[[-10   3  47 -16  52 -27  56 -64 -25  11  65  34 -55  14]
 [ 22  56 -63 -31 -19   6   3 -51  55  65  64  47  33  39]]
=>
[[ 14  39]
 [-55  33]
 [ 34  47]
 [ 65  64]
 [ 11  65]
 [-25  55]
 [-64 -51]
 [ 56   3]
 [-27   6]
 [ 52 -19]
 [-16 -31]
 [ 47 -63]
 [  3  56]
 [-10  22]]

[[-32 -13 -41 -31 -47  46  -7]
 [ 20  31  49  -5  10 -17  19]
 [-23 -20 -43 -11 -37  37 -16]
 [-29  13  -9 -58 -38  35  20]
 [  3 -31 -35  33 -23  18 -39]
 [ 59  21  69  52  24 -42 -10]
 [ 48  21  60  39  20 -35  -5]
 [ 17  26  41  -5   8 -14  16]
 [ 24  52  75 -24   7 -19  36]
 [ 10  57  69 -50  -8  -5  45]
 [-22 -22 -43  -5 -34  35 -19]]
=>
[[ -7  19 -16  20 -39 -10  -5  16  36  45 -19]
 [ 46 -17  37  35  18 -42 -35 -14 -19  -5  35]
 [-47  10 -37 -38 -23  24  20   8   7  -8 -34]
 [-31  -5 -11 -58  33  52  39  -5 -24 -50  -5]
 [-41  49 -43  -9 -35  69  60  41  75  69 -43]
 [-13  31 -20  13 -31  21  21  26  52  57 -22]
 [-32  20 -23 -29   3  59  48  17  24  10 -22]]

[[ 83   4   6   2]
 [  3  53  48 -78]
 [ 21   3   5 -36]
 [-31 -17 -16  33]
 [ 24 -35 -37  33]
 [-33  27  29 -65]]
=>
[[  2 -78 -36  33  33 -65]
 [  6  48   5 -16 -37  29]
 [  4  53   3 -17 -35  27]
 [ 83   3  21 -31  24 -33]]

[[-13   9 -35 -15  54 -52 -23  47  56 -66  53  37 -41  48]
 [-38 -59  26  30 -46 -29 -67  44  22 -13  25 -53 -16  61]
 [-74 -33   6  21  70  -1   4  52 -12 -11 -67  57   9 -39]
 [ 71   6  70 -75  40  17   6  38  42 -11  34 -55 -29  35]
 [-59  54  76 -51 -68 -23 -43  58 -69 -56  56  20 -73 -76]]
=>
[[ 48  61 -39  35 -76]
 [-41 -16   9 -29 -73]
 [ 37 -53  57 -55  20]
 [ 53  25 -67  34  56]
 [-66 -13 -11 -11 -56]
 [ 56  22 -12  42 -69]
 [ 47  44  52  38  58]
 [-23 -67   4   6 -43]
 [-52 -29  -1  17 -23]
 [ 54 -46  70  40 -68]
 [-15  30  21 -75 -51]
 [-35  26   6  70  76]
 [  9 -59 -33   6  54]
 [-13 -38 -74  71 -59]]

[[ 47 -27  16 -22  27 -25  -5]
 [ 75   0  36 -43  36 -11  14]
 [ -4  84  17 -12 -15  55  42]
 [ 31  26  22 -24  12  12  19]
 [-38 -31 -26  28 -14 -14 -23]
 [ 32 -48   5 -10  23 -36 -18]
 [-31  58  -2   8 -24  42  23]
 [ 21  49  21 -20   2  29  29]]
=>
[[ -5  14  42  19 -23 -18  23  29]
 [-25 -11  55  12 -14 -36  42  29]
 [ 27  36 -15  12 -14  23 -24   2]
 [-22 -43 -12 -24  28 -10   8 -20]
 [ 16  36  17  22 -26   5  -2  21]
 [-27   0  84  26 -31 -48  58  49]
 [ 47  75  -4  31 -38  32 -31  21]]

[[ 24  40  28  55 -82]
 [ 39  60  73  49 -25]
 [ 43  66  75  52 -24]
 [ 55  49  69  57 -28]
 [ 16  22  -7  37 -47]
 [-39 -77 -73 -84  50]]
=>
[[-82 -25 -24 -28 -47  50]
 [ 55  49  52  57  37 -84]
 [ 28  73  75  69  -7 -73]
 [ 40  60  66  49  22 -77]
 [ 24  39  43  55  16 -39]]

[[ 49  -9  79 -10  59  69 -49  69 -19  59  30 -29  20  59]
 [-23 -34  46  41  23   0  -5 -11 -17  23 -17  29   6  29]]
=>
[[ 59  29]
 [ 20   6]
 [-29  29]
 [ 30 -17]
 [ 59  23]
 [-19 -17]
 [ 69 -11]
 [-49  -5]
 [ 69   0]
 [ 59  23]
 [-10  41]
 [ 79  46]
 [ -9 -34]
 [ 49 -23]]

[[ -7  11   1]
 [-25 -65   9]
 [ 18  27  -1]
 [-19  -5  17]
 [ -1 -40   6]
 [-22  12  26]
 [-11  26  -1]
 [  1  -1  29]]
=>
[[  1   9  -1  17   6  26  -1  29]
 [ 11 -65  27  -5 -40  12  26  -1]
 [ -7 -25  18 -19  -1 -22 -11   1]]
